The same turns and mirrors carry the whole set onto itself, and each row onto the other rows of its family. Which rows share a family with each named row? Give them in list order.
These 32 rows form 4 families of 8 rows each.
q670: [ 12  11 -15   1   9   5  29   6   5  -2 -30  -4 -16 -28 -29  -6 -10  -8
 -17  -6   8 -21  -8 -17  -3  16   3  -6   9   8  12 -15  13  23]
q178: [ -8  -1  -9   4 -16 -27  -2  16   5 -19   6  -9   4   8  -4   8   9   8
   3  -9 -12  20 -17 -22  14 -24  21  23 -33  -6  15  13  -4  -4]
q793: [ -8  23 -26  19   5  24  18   4  21  -6 -16  -1  -7 -49 -37   5  -2  11
  -2   3 -16 -21 -14   0  17   2 -45 -21  22   3   1  -1   3  -8]
q958: [-16   1 -12  25 -11 -16   6   8   0  -9  15  -6   0 -19 -13  -4  -3  -5
  26  13 -24  -6  14  -2  23 -39  -5  25 -20 -21   5 -17   5 -13]
q433: [ 17  13 -23  -4  17   7  24   8  -5  -6 -24   2 -24 -15 -25 -12 -18  -3
 -17 -19   9 -13  -4 -32  -5  22  10   8   9   0  13 -11   5   7]
q407: [  7  12  -4  -1 -26 -13  -3   5  -2  -9  15 -15   4   8  -4   5   4  13
   6  -8 -16  22 -31 -25   4 -21  14  19 -26 -12   0  12  -7   1]
q508: [-12  19 -29  11 -23 -32   9  22  21 -26  -3  16  -1 -14 -19  22 -13  22
  34 -16 -41   4 -10 -13  19 -18  24   7  -1  -1  20  -6  25 -16]
q764: [ -1  11  -4   9 -13 -10  15   4  -3  -6  17   6   4  -8 -15   5  15  -4
  33  -9 -28  -6   2  -3   8 -40 -10  28 -14 -34   6 -19   8   3]
q982: [  4  31 -31  -3 -26 -21  21  22  20 -35   9  12  -9  -6 -12  21 -24  15
  32 -16 -32  16  -6 -18   5 -22  19   2  10   7  22  -8  23 -12]
q390: [  0  25 -22  21   8  28  12  -6  26 -14 -14  14 -10 -38 -39   4 -17   9
   0  -5 -14 -24  -3 -17  22   5 -40 -26  26  -8  -2   2  12  -6]
q639: [ -5  24 -26   8 -24 -33  12  13  20 -27  -1  12 -12 -20  -9  25 -21  10
  32  -8 -30   8  10  -2  11 -23  22   5   3   8  19 -11  21 -13]
q96: [-19  -1  -7  13  -7 -12   3   8  -3 -12  22  14   0 -12  -9   3   6  -4
  21  -3 -32  -8   5  -9  26 -38   0  33 -18 -23  17 -10   8  -2]
q792: [ 18   1 -24   1  17  16  31  -6   6   3 -26   2  -7 -13 -28  -8 -11   5
 -10 -10  12 -18  -4 -17  10  20   5  -6   7  -7   2  -7  15  20]
q28: [-20  34   0  30 -26 -27   8  16  25 -25  18  10  -8 -22 -10   9 -11  13
  13  -6 -45  20  -7 -39  30 -26 -12  10 -18  -4  22  11   5 -21]
q198: [ 23  21 -19  10  -1  18  10  10   1 -15 -25 -17  -8 -18 -40   3 -23  14
   7 -21 -11  22 -15 -38  18   7 -35 -26   7   6  -9  32  11 -15]
q753: [-25  27  -9  33 -35 -30   7  17  26 -14  20   9   0 -19 -11   0 -27  12
   8   9 -37  29  -2 -39  24 -10 -12   7 -11  -5  13   6  -3 -14]
q525: [ 12  10  -8  12  -1  33  48 -14  12   9   7   4  -8 -21 -13   0   4 -16
 -21   2  -2  17  -6 -23  15   8 -33   9   1  -4   3  19   3   4]
q635: [ 25  24 -19   5   4   1   3   3   6 -24 -36 -21  -8 -16 -42  -5 -23   5
  -5 -16 -11   9 -11 -28  20  12 -30 -27   4  17   7  25  13  -7]
q347: [-10  44  -5  38 -18 -29   2   9  28 -11   4  11  -2 -26   2   2 -12  14
  11 -12 -47  14  -5 -42  19 -18 -21  20  -9  -7   6   2  -3 -26]
q483: [-20  31  -7  34 -30 -15  27  24  35  -9  18  10  -3 -22  -5   0 -26   6
  27   3 -42  24 -11 -41  18 -20 -16   5 -10 -13  10   2   7 -14]
q415: [ -8  24 -33  23   5  24  12   7  34 -13 -22  21 -14 -34 -36   6  -6 -11
  -4  -7 -16 -24  -3 -15  16   8 -37 -16  19  -6   0  -7  12 -30]
q918: [-15   4 -21  -1 -10 -10 -19  21   3 -14  11  -1  10  14   5   1  -5  -1
   0  -8  -8  29 -17 -25  13 -24   5  22 -19  -2   1  14 -13 -11]
q13: [ 12  16  -2   8  16  24  35 -19  12   4   1   2 -10 -22 -13  -9  -2  -1
 -25  -4   9   7   2 -23  22  12 -34  -2  -1  -3   8  17  -8   9]
q151: [  2  33 -31   5 -23 -31  -3  19  22 -19  -8  20 -10  -9  -9  19 -14  25
  27 -29 -38  -2  -8 -11   9  -9  14   3   2   2  16 -17   8 -22]
q417: [ -8  -2 -19  15   6  -9   4  17  10 -18   8  -2  -7  -7  -1  -5   0 -11
  27  -5 -25 -15  11   1  12 -40  -6  32 -21 -18  11 -22   0 -14]
q327: [ 24  20 -34  14   3  12   6  -1  22 -15 -30  -9 -16 -12 -23   1 -21   7
 -11 -15 -13  14 -12 -31  28  18 -22 -18   0  18  -3  27  12 -38]
q587: [  1  19 -25  18  -3  31  20  11  26 -21 -17  -4 -19 -41 -41  13  -8  11
  11  -9 -14 -26 -14  -6  -1  -1 -38 -18  22 -13   3   0   5 -10]
q572: [ 25  25 -24  14   6  10  17  -2  28 -22 -35 -15  -9 -17 -32   5 -17  21
  -6 -15  -2   8  -8 -28  22  15 -23 -33   6  12  -3  27   8 -13]
q832: [ 12  13 -11   5   8  13  40  -9   0  12  -1   1  -3 -24 -16 -12  -6   2
 -19  -4  -8  19   0 -16  27  20 -44   3   4  10  13  17  -7  11]
q585: [ 27  -3 -21  -2  -1  20  39   4   0   0 -16   4 -17  -4 -36  -1 -11 -12
  -6  -8   7 -10  -7 -20   3  16   9  -9  -4  -7   7 -13  23  10]
q725: [-11   4 -19  -6 -26 -24 -17  10   4 -25  11  -7   6   7  -9  11  -5  -2
   2  -1  -6  26 -12 -12   9 -22  15  15 -19  -5  14  17  -7  -3]
q929: [ -1  12 -14   7  16  18  41  -6   9  22  -8  10 -16 -31  -2 -13  -6  -1
 -11 -13  -2  12   1 -16  16  19 -38  14   1  -6  10  14 -15   0]

Which other rows belong to the same family as q764? q407, q525, q347, q415, q151, q327, q585
Which other rows belong to the same family as q635? q670, q793, q958, q639, q753, q832, q725
Which other rows belong to the same family as q28? q178, q508, q390, q96, q792, q13, q572

